Some points:
[  4  -5  -2  14  15 -10  94  46  25  22  35  44  -1   5   9  -7 -36 -58
  -9  -1  -4   5 -15 -17 -40   4 -31 -12   0  14   4 -36 -12   2 -24  -6
 -37]
[ -8  23 -14  -4 -14 -26 -28 -22 -30  14 -12 -14   2 -40  -8  -2   2  26
 110  24  38  13  48  20  31   1 -26 -10  -3   4 -12 -27 -18 -11 -19   0
 -33]
[ -9   6 -17 -19  -8 -18 -47 -12 -37   8  -4 -13 -14 -44  -3 -34 -31 -33
 -23   3  -3  10  14   4  26   5 123  58  27  38   7  38  18   3 -10  12
 -23]
[ 26  18  37 115 111   4 -12  14 -16  13  -3  -4  -6 -35 -14  -4 -29 -57
  -8   1   1  15 -22   1 -42   7 -28  -6  10   6  -1 -34  -4  22 -27 -16
 -32]
[-12  -4  -8  -9  -6  -6 -48 -28 -26   9   6  -1 -12 -43  -8 -12 -44 -55
 -15   0   7   2  40  10  35  19 125  51  32  29  -3  13 -14   8 -11  -9
 -19]
[  0   3 -13  -3  13   5  88  54  32  27  30  40  12  32   7 -20 -25 -44
  -5  -7 -10  -7 -11 -12 -34 -12 -16 -16  -2 -12 -19 -28 -13  -6 -11  -9
 -30]
[-11  -7  -6  -6 -12 -19 -33 -11 -19   4  -3 -14   0 -35  -7   2 -29 -43
  -6   3  51  10  93  43  92  20  27  -1   6  -3 -16 -30  -1   3 -21  -9
 -19]
[  3   7  -1 -18 -12 -12 -29 -20 -29   2  -9 -13 -10 -32  -3 -20 -24 -35
 -13  -5  -7   1 -16 -13 -35   0 -20 -16  26  79   3  88  25  18  35  22
  81]
[ -4   3   0 -11  -8 -17 -41 -17 -30  20   6  43   8  72  49  85  16  -6
   8  -1   8   3 -25 -14 -54  -1 -33  -8  42  -5 -21 -45 -27  30 -25  15
 -45]
[ -6   2  12  67  77  22 106  61  13  13  10  -3  -7 -20  -9  -7 -22 -28
 -11  -9  -5  -7 -17 -14 -21 -11 -18  -9  -3 -11 -12 -19  -6  -7 -16 -11
 -23]
[ 34  22  54 127 116   5  -7 -14 -17  -2   1 -12   1 -14 -11 -18 -18 -26
  -1  -4  -6 -10 -15 -11 -23  -9 -14  -2  -7 -20 -12  -9  -7  -3 -12 -12
 -17]
[  0   0 -12  -3  -7 -19  57  33  25  31  40  31  17  53  29  -2 -15 -51
 -17  -5  -8   4  10 -20 -47 -19 -32  -9  20  -7  -2 -37  -9   3 -29 -13
 -32]
[  0  -6  -4 -13  -4  -8 -32 -18 -31   4   0 -15 -10 -21 -11 -23  -4 -33
   6  11  38   9  94  54  94  14  -3   1   2  -6 -10 -31  -2  -7 -10 -19
 -32]
[ 26  15  45 127 111   2  -4 -14 -16  -3  -6  -5  -9 -11   1 -21 -20 -15
  -9   2 -13  -5 -13  -3 -25   0 -15 -10 -11  -2  -9 -20 -12 -10  -2  -7
 -17]
[ -1  -1  17  56  82  38  86  38   1  30  24   2 -12 -30  -2 -21 -33 -42
  -1  -5  -4  -3 -20   0 -44 -12 -24  -6   2   8 -15 -31  -3  -5 -15 -20
 -37]
[ 25  15  58 127 116  10   4  -2 -14  -5  -5   2  -8 -15  -8 -24 -15 -21
 -13  -4  -2  -5  -9 -13 -23  -8 -12 -11  -9   7 -11 -11 -10 -12 -13  -3
 -21]
[ 44  44  59 127  70 -15 -45 -28 -14  11   7 -10  -9 -41   9  28 -41 -45
 -15   3   6   2  -9 -14 -37  -3 -27  -3  32   6  -2 -34  -4  -6 -23  -6
 -28]
[-11  -4 -13   4   7 -36 -47 -22 -40  24  13 -10 -12 -40  -7  11  22  51
  86  23  34   9  50   9 -26  18 -33  -8  38   8 -24 -32   3  16 -25  -3
 -50]
[  3   4  -3  -9 -17 -26 -17 -21 -26  11   7  15  -3  30  27 101  49  82
  26   7  11  -9 -13   2 -57 -12 -17  -3  11  16 -21 -35 -11  17 -24 -32
 -38]
[-19  -2 -18   2  -5 -30   5 -31   2  28   6  35  20  90  44  81  30   1
  -5  -3  -1   2 -28 -24 -13 -10 -36  -7   3   0 -20 -35  27 -10 -26  -5
 -35]
[  0  -3 -17 -18  -6 -17  -4 -11  13  31  20  19  21  89  66  47  -1 -24
  -5   0  -6   6 -24 -20 -40 -13 -15 -15   9  -3  -7 -38 -18  -7 -12 -22
 -35]
[-17  -2 -14  -3 -14 -17  39  38  19  31  25  62  30  54  41   0 -33 -16
 -21  -8 -10  -7 -14 -12 -40  -1 -30 -12   7  -8  13 -30 -22  -5 -24 -13
 -30]
[-10  -4   9  32  47   3 101  64  35  29  28  11  -8  -8  -2 -14 -30 -39
 -12  -3  14  11 -26 -18 -30 -14 -21  -9   0  -2 -22 -20 -20  -4 -25 -15
 -19]
[-13   6  -9 -11  -9 -20 -43 -35 -30  -1   0  -8  -6 -43 -11 -30 -22 -61
 -12 -11  19  20 -10 -15 -40   3  32  19  56  72  19  84  17  16  26  14
  10]
[ -3  -6   0 -20 -11 -16   9  22  22  15  19  35  33  94  46  36   4 -38
   5  -3 -11  -8 -18 -15 -32 -17 -25 -12  -3  -1 -19 -27  -7   1 -23 -25
 -25]
[-12  -5  -9   0 -16 -18 -24  -9 -28  -5 -11 -10 -15 -27  -8 -11 -11  22
  57  34  62  13  68  30  68  -3 -18  -6  13 -10  -7 -33 -17   8 -13 -22
 -19]
[-16  -1  -3  19 -18  -5 -51 -24 -35  12  10  25 -12 -16  20  84  61  66
  80   7   0   0 -23 -15  15 -12 -33  -7  17   7 -14 -35  -3   8 -19 -23
 -36]
[-12  -8 -11   0  -8 -18 -39 -20 -10   2  -4 -11 -15 -30  -8 -19 -24 -38
 -11  -2  -8   0 -25  -7 -27  -8 -34 -13  30  22  12  73  39  28  57  37
  93]
[-10  -2  -1  46  79  13 117  52  21  11  14   7  -4 -18   3 -15 -21 -29
 -10 -11  -6  -4 -23 -12 -12 -12 -24   4   9 -18 -15 -21 -16 -10 -11 -17
 -19]
[ -3  -2   0  -9 -12 -19 -45 -21 -15  10  -6  -6 -20 -27 -12  17  51  63
  90  23  49   7  16   4  18 -10 -27  -6   0   1  17 -21 -20  11 -29 -17
 -38]
[ -5  -6   3   1  -5  18  89  59  30  19  35  22  18  14  18 -12 -30 -46
  -8  -1  -5  -8 -25 -18 -38   0 -18  -8  -8 -10 -18 -38 -24  -9   6 -15
 -25]
[-14   0  -1 -20  -3 -22  23  20   6  23  25  25  25  92  55  34   7 -33
  -1 -13  -8   0 -19  -3 -42 -15 -21 -11 -12 -22 -18 -21 -23 -14  -7 -19
 -21]
[ 29  31  52 127 109  -4 -27 -18 -15  16  -2   6 -10 -23 -10 -25 -18 -34
 -10  -6  -9  11 -18 -18 -12  -4 -24  -7   3   1 -11 -25 -13  23 -15 -11
 -26]
[  1  -8  -3   0 -13 -14 -36 -28 -23   7  -4  -5 -18 -29 -11 -25 -23 -50
  -4  -9 -13   4   1 -15 -38 -12  -6  14  52  48  24  99  21  26  39   8
  45]
[ -6  -3  -6  -2  -6  -6  94  40  33  20  29  26   6  27  36 -21 -23 -51
 -11  19  -7  -5 -28  -3 -34   2 -33  -7   7 -17 -17   0 -16   0 -33 -14
 -39]
[ -9  -1   1  -9  -5 -27 -32 -39 -40  31   3  25 -10 -42 -22  11   2  35
  78  26  51  22  57  18   7   6 -27  -7   6  -4 -11 -28 -12  -2 -26 -15
 -33]
[-12  -1 -17 -10  -7 -23  23  29   9  20  38  40  16  85  45  12 -17 -39
  -1  12   5 -14 -10 -21 -44   1 -29  -9  -2  27  -6 -35 -18 -11 -26 -16
 -28]
[-14  -4 -20  20 -18 -27 -42 -29 -39  25  -5  -1 -13 -49 -21  10 -21 -83
 -16  35   0   0 -11  -9 -27  -3  47  36  63  61  20  75   4  31  22   2
  -9]
[ -5  -4 -20  -2 -19   0  66  18  38  13  29  28  23  75  32  -6 -25 -32
  -8  -6  -5  -5 -16 -16 -38  -7 -24 -12  -8 -17  -6 -27  -8  13 -13 -18
 -32]
[ -8  -1  -5 -15  -7 -20 -31 -13 -29  -5  -1 -12 -16 -32  -2 -11 -32 -37
 -10 -10 -10  -6  -5 -11 -24 -12   2   8  58  43  24 113  29  24  33  14
  40]
[ -6   3 -17   2  -6 -17 -35 -29 -21   2  -2  -9 -15 -29  -7 -22 -11   1
  52  33  53  18  74  51  56  -2  -6 -12  -6  -2 -15 -29 -10  -6 -18 -21
 -20]
[ -6   4  -2  -8   1  -1  70  37  20  27  47  38  19  33  18 -19 -41 -43
 -13   0 -11   7 -23 -17 -23 -11 -36  -6  14   9 -13 -42   1   0 -33 -20
 -27]
[-18  -1  13  -4 -17 -27 -16  30 -10  35  31  35  22  75  46  30 -42 -33
   9   9   3  15 -30 -17 -61  -5 -26  23  26   4 -19 -29   3  -5 -23 -26
 -58]
[ -6  -7  -3 -18  -6 -18 -32 -18 -11  -4  -9 -12 -14 -28 -14 -19 -14 -39
  -5  -4  -9  -2 -20  -8 -36 -10 -21   3  31  28  28  93  32  20  44  29
  78]
[-19   9 -20  -3  -7   5 -42 -28 -18   6   4 -10   7  22  16  90  68  87
  48  12  -5   6 -16 -17 -42  12 -23 -11   3 -10 -13 -30  -2   3 -26 -24
 -34]
[  8  -4 -19 -22  24 -23 -33 -32 -28   3   3  -6  -4 -42  -1  29  24  72
  90  30  38   8  39   3   4  -7 -26   1  10   2 -16 -26 -16  -8 -24 -13
 -34]
[-10  -3 -18  -3  -9   3 -29 -34 -37  -3  -3 -18  -7  -9 -19 -15 -36 -42
  -9  -1  11  -8 -14 -17 -36  -6   0  13  45  48  26 105  17  22  31  17
  54]
[-13   2  -9  -8 -13 -16 -23 -29 -33   2  -1  -9 -14 -35  -8 -21   1 -19
  43  28  58  16  79  35  68   3 -14  -5  -5  -8 -15 -40  -7   8   1 -14
 -28]
[ -4  -2  27 -18  -2  -7 -32 -40 -38  28  -4 -16 -20 -42  -4   8  15  35
  87  24  38  21  41   9 -20  -9 -35  -2  37  17  -9 -53  -3  21 -29   4
 -50]
There is one direction along which these points spread out most. For each point below, how far along it does it lie, from 0 to 99? 50 is the average, and the first point above lies past it. One standard deviation of the points above along it is 16.
[-14  -4  -6  -9  -2 -11  67  52  39  32  41  30  14  51  26 -17 -22 -23
 -17  -9 -10  -7 -12 -16 -29 -16 -25  -5  -5 -11 -15 -18 -14  -2 -20 -14
 -27] 71
[-11 -11  -5  -1 -16 -28  -8 -25 -30   4 -14 -18 -18 -21 -11 -23 -31 -42
 -11  -7  -2   0  36  14  29  20 127  48  29  25  10  39   2   6 -11 -13
 -10] 33
[ -5  22  47  63 103   6  61  26  -2  20  15   1 -14 -35 -11 -20 -25 -56
 -15  28  -8  -3  -5  -9 -52 -13 -25  -3  12  -3   0 -35 -15  14 -12 -16
 -41] 65
[ -8   8  11 103  82  12  53  35 -10  29   6  14 -15 -36   3 -23 -26 -67
   4   7  12   7 -10 -17 -42 -10 -33  11  21  34 -18 -40 -11   3 -29 -12
 -31] 64
[-12   6  -6 -15  -5 -22 -45 -31 -20  23  -2  -7 -16 -40  -6 -26 -38 -36
 -15  11   0   1 -27 -11 -45  -6 -30   7  33  32   7  70  30  46  38  34
  72] 35
[-12   4  -8 -10  -5 -10 -35 -27  -9   3  -4 -11 -16 -27  -7 -10 -32 -37
   2  10  50  15  82  50  93  17  12   3  -8   0 -11 -32 -13   5 -19   2
 -28] 33
[ -6  -1   0 -15 -10 -24 -36 -29 -33  31   0  -5  -6 -48   1 -24 -37 -51
 -13   9  -1  -5 -27 -13 -25  -9   7   2  57  50  30  95  20  24  28   7
  29] 33
[ -8  12  -7  -7 -12 -24 -44 -34 -29   9   4  -1 -15 -33 -11 -27 -33 -64
 -14  -6  12  -3  26  10  52  17 121  44  43  18  15  -2   9   6  -6  -7
 -22] 31
[-11  -6   2 -16  -1  -5 -38 -13 -22  -1 -10 -10 -13 -20 -13 -14 -26  -2
  29  30  53  29  77  47  74   7 -12  -8  19  -3 -17 -27 -16  -8 -20 -13
 -29] 33
[ -6   0  15  13 -11 -35 -47 -27 -29  23  10 -10  -9  -4   9  84  53  65
  60  24   8  21 -17 -13 -28 -10 -20   7  20  22 -11 -41 -17  -1 -31 -10
 -41] 42
[ -1  -6  -4  -9  -8 -17 -28 -29 -32  11  -4 -10  -5 -23  -7 -18 -24 -41
   2  27  59  27  84  39  84  15  15  -5  -4 -16 -15  -2 -20  -4 -22 -20
 -30] 33
[-16  -8 -14  -7  -2 -23 -18 -22 -21  10  14   3  28  77  43  96  43  39
   8  -7   0   5 -22  -7 -43 -18 -27  -5  -6   6 -12 -28 -17   6 -19  -3
 -37] 56
